These views show one set of named points, seen from different sides, and a view may be mirrored.
A view may leave some points out, and in a few views one point is out of place. Which views, in the order they come, and which point in each? Write - if none.

Scene 1 (6 views)
In the rows, zero is written as 128.
view 1:
  von [198 150 137 154  94 167 213]
  mirep [197 141 129 177  78 164 208]
  lizev [204 141 115 156  68 162 192]
  semab [182 167 116 155  84 195 208]
  tivit [215 137 104 159 101 163 184]
  lufiv [194 143 151 196  63 167 204]
view 2:
  mirep [130  99 113 112 143 129 116]
  von [144 104 126  96 165 124 125]
  lizev [123 108 131  88 143 132 123]
  Petev [117 112 104 108 137 146 125]
  vadod [130  93 110 116 137 123 107]
  semab [134  91 156 120 137 108 111]
  tivit [112  96 133  92 171 123 138]
  lufiv [123  95  92 115 124 130 102]
view 3:
  Petev [ 95 113 134 121 120  99 103]
  semab [127 148 114 128 145 107 144]
  lizev [108 140 131 117 134  87 107]
  von [131 143 149 125 124  93 113]
  vadod [100 132 138 130 123 115 131]
  mirep [106 129 138 127 123 107 121]
view 4:
  vadod [ 60 124 140 109 122 139 115]
  semab [ 66  92 133  76 116 137 104]
  tivit [ 93 104 107 113 103 110 112]
  mirep [ 69 120 137 114 113 136 120]
  von [ 87 108 145 112  98 113 114]
view 5:
  lufiv [115 162 208 159 136 112 134]
  semab [ 75 158 191 138 133  66 154]
  von [113 175 169 148 133  81 170]
  lizev [111 149 164 147 132  93 160]
  Petev [118 154 187 154 123 121 160]
  mirep [109 166 192 152 133  99 154]
  tivit [114 155 164 132 149  91 184]
  vadod [107 168 202 151 139  96 146]
view 6:
  tivit [171 116 111  95 102 159 120]
  lizev [169 115 131  91 125 155 136]
  Petev [139 108 147  92 121 146 130]
  lufiv [129 107 137 113 143 129 135]
  vadod [147 110 125 109 138 126 127]
  von [181 110 131 110 122 147 113]
Moved in: view 1
  view 1 moved: von

Scene 2 (7 views)
view 1:
  Kiz [ 90 166  87 128 101  90  89 133  93 170 164 118 112 129 167 179]
  tuled [ 94 173  76 111  87  87  82 132  95 169 163 112 105 130 160 180]
  vegig [ 95 167  76 115 100  89  86 129 110 160 167 112 125 124 165 179]
  sig [ 90 171  82 123  98  89  90 135 100 168 165 113 114 131 163 181]
  lav [ 95 157  84 127 113  91  89 126 111 157 168 116 133 118 172 176]
view 2:
  lav [144 126 136 114 125 145 149 127 102 133 125 122 113 125 128 113]
  vegig [145 127 136 101 122 145 148 131 101 143 114 118 110 125 125 128]
  lor [149 112 143 102 131 154 146 139  99 132 113 136 109 119 121 130]
  Kiz [151 113 141 100 120 159 146 137 105 131 117 130 105 117 116 128]
  tuled [152 119 138  87 114 155 146 139 105 144 107 119 102 118 116 142]
  bur [146 128 137  86 124 143 146 137  98 154 100 115 109 125 124 145]
  leb [137 136 134 119 135 132 149 123  96 140 122 119 119 132 137 111]
view 3:
  leb [146 211 115 132  79 118  80 156 141 151  80  99 112  99 147 164]
  Kiz [140 177 117 135  90 144  85 151 143 162 105 112 131 113 139 165]
  bur [161 179 125 161  89 137  87 140 131 161 100 107 128 109 129 159]
  sig [146 179 119 143  89 140  85 149 139 161 102 109 131 112 135 162]
  lav [139 196 114 126  84 129  83 156 143 154  90 106 116 106 148 168]
  vegig [151 189 119 142  86 132  86 148 136 157  92 108 117 107 142 166]
  zer [148 188 119 140  87 134  86 149 137 157  94 109 118 107 142 165]
  tuled [154 171 122 151  93 145  90 141 132 161 104 115 122 114 137 166]
  lor [140 183 116 138  87 138  82 153 144 161 102 106 138 111 133 159]
view 4:
  vegig [187 135 118  88  61  78 132  86 135  20 108 107 106  93 163 105]
  zer [187 133 118  89  61  80 132  87 135  22 107 108 105  95 163 105]
  bur [190 137 122 100  42  78 131  94 142  21 117 105 105  75 156 112]
  sig [192 131 121  96  53  90 126  88 140  27 106 107  99  90 160 109]
  tuled [194 128 123  96  46  85 141  99 143  30 114 109 102  86 160 113]
  lav [184 132 115  83  74  84 125  78 131  21  98 107 104 105 166 100]
  lor [191 132 121  99  55  96 117  83 139  27 101 105  96  90 159 107]
  leb [177 143 113  79  78  69 121  70 126  10 101 104 111 100 166  96]
  Kiz [193 126 121  96  56  97 127  89 139  33 102 109  96  96 162 108]
view 5:
  vegig [105  91 143 136 144 153 173 114 118 141 110 104  82 100 107 105]
  leb [100  90 125 158 137 162 182 112 124 135 120 102  90  90 111 109]
  sig [105  93 151 124 144 149 169 110 116 145 112 106  67  96 103 111]
  Kiz [100  90 153 122 140 147 175 107 111 144 113 110  63  98 105 115]
  zer [103  90 145 135 143 152 175 113 117 141 111 105  80 100 108 107]
  tuled [108  91 159 117 150 146 165 116 113 146 103 104  73 107 104 103]
view 6:
  bur [140 154 102 138 113 155 148 108 111 108 128 144 138 118 116  87]
  tuled [145 149  96 140 113 153 147 102 112 100 111 142 137 110 120  89]
  zer [156 150  95 140 107 155 140 105 124 105 116 128 133 125 124  95]
  leb [168 150  96 137  99 158 130 109 138 111 128 113 127 147 130 101]
  lor [156 157 110 144 110 151 143 107 126 113 116 129 145 109 129 102]
  lav [168 150  96 141 103 155 133 105 134 107 112 116 133 130 132 103]
view 7:
  vegig [139 151 178 186  84 131 104 100 128  86 118 109 114 129 118  87]
  bur [146 146 174 179  74 125 102 102 139  89 129 101  94 130 127  96]
  leb [131 153 190 186  91 145 107 108 124  86  93 115 127 132 117  83]
  lav [137 154 180 186  92 132 105 100 122  88 109 111 132 132 117  79]
  sig [147 150 170 179  82 119 102  99 131  93 127 102 117 133 126  85]
  zer [141 151 177 185  85 129 103  98 128  87 120 109 117 130 119  86]
Moved in: view 2
  view 2 moved: bur

Scene 3 (5 views)
view 1:
  sifi [139 144 145 100 116 134 136 122 114 160 110 108 133  98 105 119]
  nom [137 120 152 105 116 122 135 114  87 137 125 117 132 111 115 108]
  fifeb [147 137 132  95 109 134 131 116 105 168 120 108 123  98 121 113]
  gebup [137 108 130  87 138 132 125 118 100 152 115 122 147 105 109 100]
  muk [146 132 139 100 113 128 137 115  95 156 122 113 126 106 117 113]
  Kep [144 130 128 101 133 140 131 125  93 145 119 116 128 112 111 110]
view 2:
  fifeb [ 87 109 113 111 132 106 143  71  96 101 135 115 138 161 113 129]
  muk [ 92 116 119 110 139 103 137  68  98 105 140 117 141 158 121 143]
  Gora [ 89 108 125 122 138 108 148  65 106  98 147 130 145 155 113 134]
  sifi [ 95 122 112 105 142 106 144  75  96 102 118 100 143 164 119 137]
  nis [ 95 118 123 114 140 113 143  63 101 107 141 118 148 156 122 149]
  Kep [108 123 122 109 134 115 139  77 103 107 132 122 137 142 115 151]
  nom [ 99 125 130 111 155  97 134  67 106 103 143 124 147 152 127 157]
  gebup [107 122 130 123 141 128 158  62 113 104 132 126 154 149 114 151]
view 3:
  fifeb [169 133 192 150  62 183 150 148  99  96 139 129  69 167 146 120]
  muk [164 133 209 143  65 182 145 144  94  88 146 127  67 166 142 125]
  Gora [161 137 210 161  64 172 158 147 107  91 148 130  77 165 150 120]
  nom [156 134 230 139  63 180 152 135  90  82 160 126  67 162 136 128]
  sifi [160 131 188 132  52 195 152 140  86  95 143 122  68 162 143 129]
  Kep [143 131 208 156  68 185 149 143  81  89 149 120  62 176 140 126]
  nis [154 135 213 145  65 178 146 143  93  87 149 123  74 165 150 130]
view 4:
  Gora [119 113 121 162 166  42 198  73 145 119 219 116 146 156 167 162]
  gebup [119 105 105 161 157  39 212  69 128 117 216  96 131 148 177 171]
  nis [121 113 108 168 153  31 197  71 140 119 216 115 145 141 169 169]
  Kep [121 102 109 155 141  29 196  70 134 117 197 108 144 143 172 164]
  fifeb [121 124 110 162 146  37 191  75 146 122 212 125 147 156 159 152]
  sifi [131 126 101 167 128  33 201  69 137 120 212 125 138 143 157 155]
  muk [124 115 113 166 148  31 192  71 144 120 212 123 150 141 164 164]
view 5:
  gebup [123 126 136 155 106 127 138 153 139 114 137 132 161 133 143 112]
  nis [138 123 129 152 113 113 130 158 127 123 124 123 154 140 145 114]
  nom [134 106 121 167 115 108 134 169 132 129 117 122 154 138 150 119]
  sifi [133 121 120 146 116 104 129 143 103 126 116 143 156 145 148 112]
  Gora [144 121 131 145 111 119 120 166 137 120 129 134 140 140 150 107]
  Kep [137 124 120 154 106 107 133 147 132 132 137 134 160 133 154 125]
  fifeb [149 127 123 138 112 107 116 153 117 126 123 139 143 144 150 110]
  muk [144 120 122 151 114 105 124 158 122 129 120 127 150 142 150 116]
Moved in: -
